rotation steps, each row followed by its count of steps:
The counts run from 0 to 397.
[ 33  -2   1  -6  -8  11  18  -1   4   5   9 -15  -1  12  -2   0  17  10
 -10 -20 -15   4   5 -23 -26 -17  13  -4  10  -9  -9  10  13  -6  12   9
  21  -3  15  13 -10  -6] : 250
[ 22 -17   3 -11 -32  12  22   5  -1  -4  -7  -1   4 -18  -5 -18 -16 -15
  -5   0 -15   3  11   3 -23  21 -15  -5  15  -6   4   1   0   4   8   4
   7 -19   5  11  11  -1] : 274
[ 12  -1   0   5 -39   9  10  -8  -2  -5  -7  -8   7  -6  -7  -9  12   1
 -11  -8 -14 -10 -14  16 -28  17 -33   0 -15   4  21 -11  -8  17   2 -14
  -3  -4  11   6   2   1] : 302
[ -1 -18  20   6 -18 -22  -1   3  -4   4 -23 -15  -8   3   6  -4  26  18
  -5  -9 -11  -6  -6 -16  -8   4 -19  -2   5   2  11  13   0 -14  -3  25
 -10  18  26  -7  -5 -15] : 325
[ 11 -22  23   4 -32  20  18 -16 -12   3  -9   4   5  -9  11 -11  -6   9
 -10  -1 -16  -5  17   5 -14  23 -17  -6  10   6   5 -11   3  12  10 -12
  11   7   5   9   3  -3] : 209
[ 24   1 -10  -8  -8  13  19  15   5  -1   4 -14   0   9  10  -3  10  19
  -4 -10 -19   4  17 -17 -14 -26   8  -5  12   3 -14  17   6  -4  23   0
  16  16  24   9  -1   7] : 219
[  2  -5  20   4 -14 -14  12  -8   1   7 -15  -7  -2 -12   6 -17  19 -17
  -3  -3 -17   2  37 -15  -9  24 -24  -1  19 -10  20  -6   3  12  -9  -1
 -10  10   4  13   2   6] : 76
[ -7 -21  23   8 -19  -9   1   1   0  -1 -20  -8   3   3  15  -8  18  24
   4 -10  -5  -8  -3   1  -5 -10 -21  -4  -2  14   5   8  -5  -1   3  12
  -8  26  23  -4 -12 -21] : 358
[ 26  -2  -2  -3   2   1  12 -22   3   7 -17  -4   7   9 -20  -7   7  15
  -5 -22 -21  15   4 -21 -23  -2 -18   9 -14 -22   4 -11  18  14   7   4
  18  -4  14   2 -19   4] : 70
[ 16   1  -6 -13 -23   9  28  21   9  -2  19 -24   8  -9   6 -19  18  -8
   0   0   1  -7   9   3 -24  -9  -3 -19  13  -2  -4   8  -1  -7  13  -8
   0  -1  21  19  13  10] : 153
[ 22 -14  20   8 -27  20   7  -9  19  16 -18  -7  -8  -7  16   3  10  11
  -4 -19 -14 -13   2  -2 -22   3  12   3  29  -7  -1   5   9 -14  -3  12
   1   1  11  -1 -10 -24] : 82
[ 21 -23  -8 -21 -22  -1  19  21 -20 -13   2  -8   0  -4  -9 -12   0  -4
 -12  -4  -8  15  -4 -12 -17  -1  -6   0   7  -8   0  16   1 -16  10  20
   6 -11  26   9  10  -7] : 93
[ 17 -10  -3 -12 -22 -11  19  19  -9 -10  15 -28   2  -1  -5 -17  20  -9
  -4  -5  -2   3  -9  -8 -25   4 -13 -21   0   7   3  16  -8  -9  11  12
   0  -7  22  11  10   1] : 123
[ 16 -11  21   9 -36  18  24 -12 -12 -11  17  -8   6   1   8  -6  10  -3
 -14 -17 -10  -8  -3   0 -28  14  -6   1   8  12  11   2  -6   6   4  -6
   0  -6  -3  21  -5 -26] : 180
[ 32  -4   0  -9   2  12  23   1  10   8   5 -15   1   9  -2  -7  16  13
   1 -21  -8   4  10 -16 -19 -17  11  -9  11 -11 -12  10  22  -7  16   2
  20  -1  15   9 -10  -3] : 251
[ 11 -12  15   5 -27  10  13  -1  20   8  -1 -23   3  -2  18 -16  26  17
   5 -16   3 -22  -5  18 -20  -7 -11 -22   0   9  -4   4   2  -2  15  -5
   4  17  16   0  -6  -9] : 54
[  9 -23  12   1 -25  15  -9   3   2  11 -31   5  -1  -2   6  10   9  30
  -9  -8 -16   5  -3   5 -16  -5  -7  14   6 -17   9   3  12 -12  -1   9
   0  10  27  -9 -10 -16] : 296
[ 11 -24   1 -11   2  -6  19   7  -5  -8  -7  -3  16  12  -5 -10  -3  27
   3 -16  -7  24   7 -18  -8 -26 -12   8  -2  -7  -3   9   7  -1  12  20
  11   8  25   8 -10 -13] : 160
[ 30  -4  -1   0 -29  11  21   6  -3  -8  20 -19  -6   1   0   0  11 -13
 -13 -11 -14   3   2 -13 -33  -1  15  -2  14   1   6  11  -6  -7  -1  11
   5 -15   7  25   1 -11] : 215
[  2  -2   6  -4  -8  -8  19   6  22   9 -22   3   9 -19   4 -24  -5  -7
   5  -2 -14   0  33 -13 -13  10 -25   7  24 -20  13  -9   1  16   1  -2
  -7   9  10   6   1   7] : 107
[ 14  10  -4  -1  -2 -14  21  22  20  10 -20  -9   4  -8   8  -9  15   5
   2 -13  -8  -7  19 -31 -17 -10  -5   9  28 -18  -1  13  -5 -15   3  -3
  -9  11  18   1  -2 -12] : 352
[  8 -16   5  -4 -40  25  10  -1 -11  -2 -18   7  11  -7   2   3  12  16
 -11  -1 -11  -3  -5  18 -24   7 -17  13  -1 -16  11  -6  10   0   3 -20
  -2  -1  26  -1  -1 -10] : 331
[ 23 -16  16   3 -22  24   9  -2  24  16 -11  -3   0  -2  21   0  10  17
   5 -16  -8 -15   8   8 -20  -8   8  -7  24 -12  -3   3   7 -12   1   1
   4   4  13   2 -10 -20] : 83
[ 26   3  -2   4   2   7  28  -5   1 -10   8  -8   9  18   1  -4  13  16
  -8 -26 -15   1  11 -30 -19 -25   4   7   1  -3 -11   7   4   4  14 -10
  12   6   8  13 -16 -12] : 283
[ -1   7   6   5 -18 -15   2   9  27  10 -20 -11   8  -7   1  -4  22  -4
   6  -2 -11   4  12   3 -14  -9 -20  10   1 -19  30  -3   0  16 -17   9
 -24  11  23   6  -4   4] : 200
[ 14   6  -5   1  -3  -8  22  -7   2  -2 -26   1   9   0 -17 -11  11   5
  -7 -18 -19   7   9 -26 -23  14 -28  22  -2 -22  13 -11   9  11   2 -18
   1  -4   4   1 -13  -3] : 104
[ 24 -18   8  -9  -9  17  18  -5  -7  -2  -4  -2   0   6   0  -6 -17  15
 -11  -5 -31  18  28 -21 -12  -5   3   0   6   3  -3  -1  12  11  18  11
  24   5  11  14  -1   6] : 342
[  3   9   0   7 -23 -16  -3   7  29   5 -23 -12   4  -4   3   0  17   7
   3  -5 -22   0   5  -6 -18 -10 -22  12  -1  -8  32  -5  -9  14 -15  13
 -21  15  21   5  -2   1] : 201
[ 19  -3  -5 -12 -29  14  26  17   1   0  16 -19   7  -6   6 -15  18  -9
  -8   2  -2  -7  11   4 -27   4   1 -14  14  -8  -3   9   1 -10  13 -20
   5  -9  19  13   9  -2] : 152
[  7  -3  12   5   0   2  26 -14  -2  -9  18  -6  18  13   8  -9  21   5
   3 -14  -9  14  34 -19 -13 -16  -6   2   4   4   9  -2   5  22   5  -9
   0  14   2  26 -15  -2] : 346
[ 14  -1  -7 -14 -36  14   9  13   6   1   2 -13   2 -11  -8 -10   8  -9
  -3   6 -17   6   0  20 -30   3  -9 -11  -4  -7  16  -1   3  12   5   6
  -1  -6  24  13  14  20] : 367
[ 13 -13  18   7  -1 -10  24 -15   2   3  -5   1  14   0   1 -13  18  -8
   3 -22  -5   4  21 -24 -12  10 -13  11  20 -16   7  -2   4   2 -11  -1
  -8  -3  -3  13 -15 -26] : 13
[ 25  -4  -8  -8 -26  18  32  21  13  -9  15 -10  14  -4   9  -7   3  -6
  -1 -10  -3  -2   8  -2 -28 -10   8   2  19  -3   1  10 -13  -5  10  -6
   0 -13   8  20   2 -20] : 183
